In the rows, zero is written as 128.
Turns, then the turns between two rows, first turn first; the first pair answered
turn q_301:
[117  87 139  93 120 102 144  92 107 115  97 126 104 129 163  96 169 115
  92]  ->  [134 112 131  87  98 125 138  84 130 122  94 116 106 122 155  96 169 124
  83]
[118 107  88 142 157 111 131 157  66 128 122 133  87 123 110 145 124 118
 101]  ->  [114  82  98 139 157 106 142 143  74 118 124 124  81 110 130 131 132 109
 102]
[129 178 140 136 149 118 105 109 106 173 102 145 158 154 103 134 130 130
 155]  ->  [116 154 151 138 165 103 115 112  92 164 106 150 155 152 118 133 135 118
 165]
turn q_728:
[127  63 103 113 139 100 152 123 127 141 139 148 111 110 144 125 119 109
 137]  ->  [137  80  80 120 133 116 151 140 118 146 131 152 110 109 119 146 110 122
 117]
[110 164 190 127 171 126  94 119 126 139 158 170 172 166 130 105 173 123
 212]  ->  [131 119 186 135 176 154 135 135  80 130 164 145 157 136  95 124 176 133
 226]
[138  98  94 119 114 143 138 118 151 117 102 103 118  90 154 118 128 121
  93]  ->  [140 106  91 122 113 145 134 121 154 121  98 108 120  91 156 116 126 122
  88]
turn q_750:
[147 121 107 128 117 152 123 147 113 140 100 110 131 105  91 147 101 150
 110]  ->  [150  98 119 122 114 155 132 136 114 136 106  99 132  96  97 133 106 147
 120]
[127  47 110 138 135 137 173 134 127  97 110  79  72  65 144 142 125 120
  79]  ->  [139  41 185 127 135 127 183 115 113 109 161  69  99  90 127 119 154 124
 160]
[122 135 110 121 133 164  90 150 133 138 171 149 165 123 125 145 121 121
 130]  ->  [120 128  95 123 130 167  93 150 138 131 158 143 157 109 132 146 118 121
 111]
Then:
(2 to 4 turns a pair)
[124 154 108 124 116 122 111 132 169 143  90 132 120 148 139 118 122 124
  88]  ->  [134  93 174 127 136 120 149 132 113 139 135 112 126 147 120 108 149 122
 170]
q_728, q_728, q_750
[151 155 103 145  93 166 118 144 100 170 141 111 130  92  79 144 118 180
 143]  ->  [110 107 123 155 140 128 127 157  49 155 151 136 124 104  99 142 118 158
 167]
q_301, q_301
[ 61 154 162 106 152 112 147 156  72 111 169 136 132 158 151 143 125  99
 160]  ->  [ 67 112 162 106 148 123 169 149  70  95 164 111 120 131 160 133 129  94
 156]
q_728, q_301
[107  53 137 131 163 122 162 137  92  99 133 119 109 110 148 121 137 107
 139]  ->  [120  60 162 121 144 123 159 111 115 104 146 103 119 114 155  98 150 105
 153]
q_750, q_301
[ 54  74 139 114 180  91 141 132  55 122 119 142 109 148 161 103 138 105
 145]  ->  [119  51 103 107 131 168 175 126  81 114  92  78  90  80 126 111 134 135
  97]
q_301, q_728, q_301
[129 110 114 149 147 130 151 162  81 125 128 135 123 136  96 163 113 140
 121]  ->  [132  69 116 142 141 137 165 135 105 108 119 112 111 111 126 142 121 124
 107]
q_750, q_301, q_301
[110 104 133 119 137  95 121  97 164 125 113 128 131 119 171  93 148 119
  96]  ->  [149  81 121 126 126 144 156 114 127 133 116  93 118  84 115 117 144 142
  96]
q_301, q_728, q_728
[134 199 113 137  79 136 107 127 166 147 105 138 110 147 127 135 110 132
 104]  ->  [131 140 172 126  74 124 129  88 173 131 134 117 118 142 159  92 138 110
 149]
q_750, q_728, q_750
[107 117  96 134 120 154 192 146 137 173  99  97 115 102  80 139 148 133
 129]  ->  [102 137  93 127 104 145 176 123 182 167  86  96 118 103 108 120 149 126
 107]
q_728, q_750
[164 208  97 129 101 160 124 149 129 145 126 147 145 135 102 141 104 158
 117]  ->  [ 89 149  98 140 152  95 120 161 106 117 115 186 123 148 173 130  97 113
 108]
q_301, q_301, q_750, q_728
[112  59 124 144 136 113 126 108 119  99 111 118 112  86 140 124 130 120
 110]  ->  [112  99 167 142 149  92 109 116  94 120 149 142 145 133 111 127 143 132
 174]
q_750, q_750
[168  18 110 126  99 128 147 130 182 120 114 130 110 108 142 103 154 136
  86]  ->  [186  23 141 119  92 145 154 123 167 128 140 117 123 112 113 100 168 149
 130]
q_728, q_750
[163 126  64 138  92 130 140 137 146 119 107 104 104  89 119 138 130 113
  86]  ->  [150 171  63 135  91 105 109 139 166 135 108 132 121 122 129 136 126 110
  91]
q_728, q_301
[121 168  77 120  98 153 107 121 212 115  65 126 130  99 173 137 101 117
  53]  ->  [154 102  76 131 107 201 165 149 130 110  82  88 116  52  99 166 101 143
  83]
q_728, q_728, q_728, q_301
[150 161 119 121 124 139 124 137 152 149 139 125 133 129 116 138 129 148
 118]  ->  [125 142 127 130 153 113 130 155 109 143 147 142 133 139 119 141 128 135
 135]
q_301, q_301
[159 168  84 132 118 153 116 160 143 134 106 147 109 129 104 166 117 115
  91]  ->  [131 179 116 125 124 110  90 135 178 134 116 164 129 160 152 131 127  91
 112]
q_728, q_301
[116  89 102 108  63 171 141  86 149  89  88 100 143  89 143 126 131 134
 122]  ->  [106 106 103 109  59 162 127  81 164  90  83 108 146  99 153 116 132 132
 113]
q_728, q_728, q_728
[ 83 162 146 127 168  81  84 140 127 127 149 157 134 170 152 121 126 105
 156]  ->  [125 144 188 113 138 112 107 101 145 126 169 114 146 151 137  93 150 117
 191]
q_728, q_301, q_301, q_750
